(in the rows, 128 means zero)
Each path is a new rotation, seen through one point. The rows after it are directions, each followed by how far the rotation turns it, in degrees a step (0 if it stays put).
Each turn is a multiple of 5 degrees from 10 to 175, or 0.
Each row of a path follows its step; steps can be skipped.
path 1
step 0: [118 128 135 123 130 127 121 123 128 123 142 128 130 135 144 132 131 119
 124 134 117 126 130 131 125 131 129 137 132 130 133 121 124 130 123 121
 132 126 136 131 136]
step 1: [125 120 118 109 129 127 136 134 132 136 127 127 121 132 134 125 129 130
 129 131 127 123 118 131 133 138 116 131 128 135 131 120 134 126 126 120
 127 136 125 126 125]
step 5: [131 120 135 129 135 129 133 130 126 123 120 140 115 141 124 133 125 137
 135 126 117 133 129 127 123 134 126 125 129 122 135 120 134 125 123 126
 135 127 125 138 129]
step 9: [124 120 139 123 123 131 124 127 132 133 128 118 120 140 132 131 125 139
 129 133 132 132 134 123 126 139 123 140 133 120 120 137 132 127 133 125
 121 134 124 129 129]
step 10: [131 128 136 127 139 125 121 129 123 136 125 114 127 122 135 129 126 131
 121 125 112 123 121 130 136 132 128 131 136 127 137 135 131 127 129 121
 131 121 135 133 134]
step 11: [126 122 126 118 143 122 130 132 134 133 136 131 122 129 132 124 135 118
 128 129 112 132 121 131 117 128 130 125 127 137 119 132 129 132 131 134
 130 132 130 126 125]
step 12: [128 117 136 117 126 118 139 133 114 117 139 131 131 131 130 126 134 125
 120 138 135 126 125 125 136 130 126 129 125 130 128 132 121 129 132 124
 130 130 125 122 130]
step 13: [119 126 132 130 119 120 142 129 135 128 120 121 125 131 120 126 120 123
 124 127 124 122 117 116 134 135 133 130 122 124 130 132 135 120 122 127
 133 131 122 136 128]
[130 126 129 131 127 128 127 128 130 128 127 130 128 132 129 133 124 128
 130 127 124 127 125 128 127 125 128 127 127 131 128 130 125 128 128 131
 129 127 128 125 128] : 125
[126 129 129 126 135 132 125 130 128 126 129 128 126 129 127 129 126 129
 128 129 127 124 129 128 125 130 130 128 129 129 133 126 127 128 130 128
 130 130 131 127 126] : 70
[127 131 125 131 129 127 125 128 130 129 130 126 126 129 132 125 132 124
 127 125 128 127 127 127 125 128 131 126 128 128 129 130 127 128 127 125
 127 124 130 126 128] : 100
[129 128 128 128 132 126 126 127 127 127 127 125 126 127 130 129 127 129
 129 127 133 126 125 125 133 125 125 127 127 129 129 128 130 128 129 125
 128 129 124 124 129] : 130
path 2
step 1: [148 124 121 139 124 128 126 127 124 127 132 130 133 121 129 125 132 142
 136 124 140 128 136 121 126 123 123 130 127 132 127 131 118 134 120 135
 132 129 126 119 119]
step 2: [131 124 118 136 122 128 130 132 128 125 121 133 135 130 131 122 134 134
 126 129 135 121 141 118 135 128 131 129 126 132 120 126 130 126 130 142
 130 133 135 118 109]
step 4: [131 119 118 138 125 124 133 129 128 125 137 127 133 136 131 130 119 135
 127 116 130 122 139 133 137 127 131 125 134 119 124 134 126 138 141 123
 126 133 128 119 119]
step 6: [131 124 120 133 128 125 129 133 139 124 130 146 130 125 128 130 123 138
 127 126 128 132 121 132 131 115 130 125 120 120 124 123 121 128 133 129
 130 127 131 122 108]
step 11: [129 132 116 140 124 132 132 131 129 120 131 130 118 136 134 126 120 125
 120 123 127 135 140 121 130 119 124 124 129 126 117 133 136 137 132 128
 123 130 125 122 116]
step 12: [139 130 120 139 125 128 129 120 133 117 130 124 122 122 129 122 121 115
 129 124 140 134 135 126 132 121 123 121 130 125 132 132 131 131 143 132
 132 124 120 118 125]
step 13: [139 130 130 133 127 124 125 133 128 115 133 134 131 126 130 125 120 137
 137 130 139 132 132 125 128 110 129 120 133 119 132 124 128 132 139 133
 127 128 127 124 117]
step 16: [126 130 122 123 130 123 127 129 129 114 126 134 130 136 127 116 119 129
 124 124 136 125 137 130 129 141 122 119 130 132 133 127 126 139 143 125
 134 133 131 126 116]
[131 124 127 131 127 128 128 128 129 134 130 126 130 128 130 131 129 130
 126 127 128 127 128 131 132 129 127 130 127 130 126 126 128 126 126 129
 128 128 130 124 126] : 10
[126 129 127 131 127 125 128 130 128 130 125 128 125 131 127 130 129 127
 128 127 128 130 122 122 128 130 130 126 128 127 125 125 127 127 127 131
 127 128 129 129 126] : 90
[125 127 125 126 130 126 128 124 127 125 127 124 129 127 129 126 131 124
 129 126 128 127 127 128 129 130 123 129 126 130 127 127 129 123 131 130
 128 128 127 127 129] : 155
[129 128 128 126 129 128 134 126 124 131 131 128 129 130 128 130 128 132
 130 128 130 128 127 128 125 127 129 127 128 130 129 131 128 124 131 128
 125 125 126 130 126] : 80
path 3
step 0: [124 134 136 123 128 131 121 126 118 123 128 124 134 129 123 130 130 135
 126 124 125 125 121 118 128 109 136 138 129 128 125 127 121 120 115 129
 136 120 125 123 123]
step 1: [121 126 127 133 130 131 124 126 118 115 123 123 137 133 123 129 125 113
 130 125 138 126 121 128 123 121 130 127 131 119 128 125 127 119 116 123
 131 117 120 133 122]
step 3: [120 128 137 123 134 118 117 135 130 118 133 124 139 117 124 135 121 126
 119 120 128 131 122 128 130 119 128 134 126 121 130 124 129 114 122 122
 128 133 125 131 128]
step 5: [127 125 123 123 125 124 120 132 123 130 118 126 132 118 129 129 130 140
 122 130 125 128 121 129 110 116 134 136 132 122 126 124 129 124 117 124
 134 132 124 136 120]
step 7: [123 125 131 130 120 125 125 139 127 118 118 127 131 128 125 130 128 136
 137 129 141 121 123 119 128 122 140 125 132 126 128 134 126 118 119 126
 132 118 120 134 120]
step 11: [126 126 124 121 125 122 122 134 138 126 130 136 127 122 125 131 124 131
 123 131 124 138 118 126 115 122 129 133 118 126 125 137 129 120 116 120
 123 128 125 141 123]
step 13: [125 141 118 128 126 126 121 131 127 110 122 131 126 125 131 124 124 131
 131 138 133 125 127 127 123 131 137 131 129 125 125 130 120 126 115 123
 136 127 121 139 118]
step 15: [130 133 127 124 135 127 122 138 132 123 127 125 133 127 127 128 122 139
 124 127 140 122 131 119 137 128 132 134 123 132 123 138 118 112 127 121
 132 134 119 135 132]
[128 133 130 128 124 128 131 129 126 130 127 127 129 131 126 127 126 128
 130 130 128 127 128 124 125 132 128 130 130 130 129 128 129 128 124 132
 130 126 128 128 127] : 55
[128 129 126 129 128 128 127 128 126 127 127 127 130 127 127 127 133 128
 131 132 129 125 131 129 130 125 127 127 126 128 128 129 125 129 124 126
 127 123 132 126 129] : 55
[128 127 127 130 131 132 130 128 129 128 126 125 127 127 130 131 128 133
 128 129 129 124 129 129 127 127 129 128 126 130 131 129 128 128 128 133
 130 126 123 128 128] : 45
